Small tables with named rows and columns. After each table, cells are looked up by row and column.

Ramu =
columns: Vupeki, Bel, Pabofes, Bom
Detano: [0.1, 3.2, -0.8, 1.2]
Mit: [2.9, -1.6, -5.4, 3.7]
Didega: [-4.4, -3.3, 2.5, -7.1]
Lofiguz: [2.3, 3.9, -1.4, -1.7]
Goludes: [-4.7, -2.2, 6.6, -7.0]
Rufi: [-1.5, -5.9, -0.5, 2.5]
Verozod: [-8.4, -4.9, 2.8, -5.5]
Tumab: [-0.7, -0.5, 1.7, 1.5]

What is the Bom of Goludes in Ramu? -7.0
What is the Bel of Tumab in Ramu? -0.5
What is the Pabofes of Lofiguz in Ramu? -1.4
What is the Bom of Lofiguz in Ramu? -1.7
What is the Bel of Verozod in Ramu? -4.9
What is the Bel of Goludes in Ramu? -2.2
What is the Vupeki of Verozod in Ramu? -8.4
What is the Bel of Detano in Ramu? 3.2
What is the Pabofes of Rufi in Ramu? -0.5
What is the Bom of Tumab in Ramu? 1.5
What is the Pabofes of Verozod in Ramu? 2.8
What is the Bel of Didega in Ramu? -3.3
What is the Pabofes of Didega in Ramu? 2.5
What is the Pabofes of Mit in Ramu? -5.4
What is the Bom of Didega in Ramu? -7.1
What is the Bom of Verozod in Ramu? -5.5
What is the Bom of Rufi in Ramu? 2.5
What is the Bom of Mit in Ramu? 3.7
What is the Vupeki of Tumab in Ramu? -0.7

Liboti =
,Das,Bez,Sedevar,Fevatur,Gupul,Seladi,Sulezud,Suk
Mosas,0.17,0.34,0.63,0.98,0.44,0.18,0.64,0.30
Karog,0.43,0.22,0.11,0.24,0.42,0.13,0.46,0.22
Natirep,0.16,0.48,0.11,0.26,0.34,0.03,0.46,0.39
Mub,0.40,0.35,0.45,0.44,0.61,0.31,0.26,0.62
Dono,0.34,0.65,0.63,0.98,0.41,0.14,0.11,0.20
Kekig,0.46,0.52,0.18,0.05,0.36,0.11,0.61,0.20
Marefa,0.34,0.70,0.66,0.33,0.62,0.24,0.50,0.53
Fene,0.37,0.23,0.20,0.05,0.40,0.03,0.11,0.72

Dono, Fevatur -> 0.98
Kekig, Bez -> 0.52
Dono, Das -> 0.34
Natirep, Fevatur -> 0.26
Dono, Suk -> 0.20
Natirep, Sedevar -> 0.11
Mosas, Bez -> 0.34
Fene, Fevatur -> 0.05
Kekig, Seladi -> 0.11
Marefa, Gupul -> 0.62
Fene, Sedevar -> 0.20

Gal =
        Febagal  Doradof  Vod  Neroga  Pog  Lemi  Git  Vin  Kes
Beteb       125       52  101     123   90   156  127  101   78
Vir         137      149  144     188  142    94  186  144   67
Vofu        160      159   76     203  225    99  172  126   65
Nideb       104      149  157     112  107   146  114  136  159
Pur         113      150  129      94  112   119  129   87   84
Muv         108      143   82     184  205   103  115  190  136
Puvako      107      122  130     190   91   110  137  155  164
Takode      211       70  146     197   71   111  125   94  132
Rigo        164      135  136     176  128   102  142  143  159

What is the Pog of Muv in Gal?
205
What is the Vod of Muv in Gal?
82
What is the Vin of Rigo in Gal?
143
What is the Kes of Nideb in Gal?
159
What is the Vod of Pur in Gal?
129
What is the Lemi of Pur in Gal?
119
What is the Kes of Beteb in Gal?
78
What is the Vin of Vofu in Gal?
126
What is the Neroga of Muv in Gal?
184
What is the Kes of Vir in Gal?
67
What is the Doradof of Takode in Gal?
70

Vum =
,Mubate,Lafada,Dibul,Muduri,Fur,Revir,Bep
Gariba,29.06,38.82,54.73,12.48,50.49,52.88,52.18
Kigome,53.17,67.45,59.11,91.88,61.08,42.65,0.73
Femomu,65.82,62.40,17.98,52.43,12.44,65.43,38.56
Geb,76.91,40.43,25.41,43.81,8.06,59.47,52.52
Tokoz,90.77,56.11,51.18,44.67,71.70,70.00,53.40
Ner,42.53,62.43,55.91,86.07,64.34,29.26,15.49
Vil,29.96,70.88,58.90,62.80,74.25,36.95,22.19
Mebemo,29.36,43.00,22.03,18.76,26.38,44.85,23.74
Magelur,24.93,47.27,62.05,31.10,56.79,34.09,28.92
Gozi,46.45,38.44,66.85,21.14,48.64,74.26,70.61
Mavaf,82.46,81.77,47.89,74.73,77.60,79.38,64.27

Femomu, Bep: 38.56
Mavaf, Lafada: 81.77
Geb, Muduri: 43.81
Ner, Muduri: 86.07
Gozi, Fur: 48.64
Gozi, Revir: 74.26
Magelur, Bep: 28.92
Gariba, Bep: 52.18
Geb, Dibul: 25.41
Mebemo, Fur: 26.38
Gariba, Lafada: 38.82
Geb, Bep: 52.52
Vil, Muduri: 62.80
Vil, Lafada: 70.88
Gozi, Muduri: 21.14

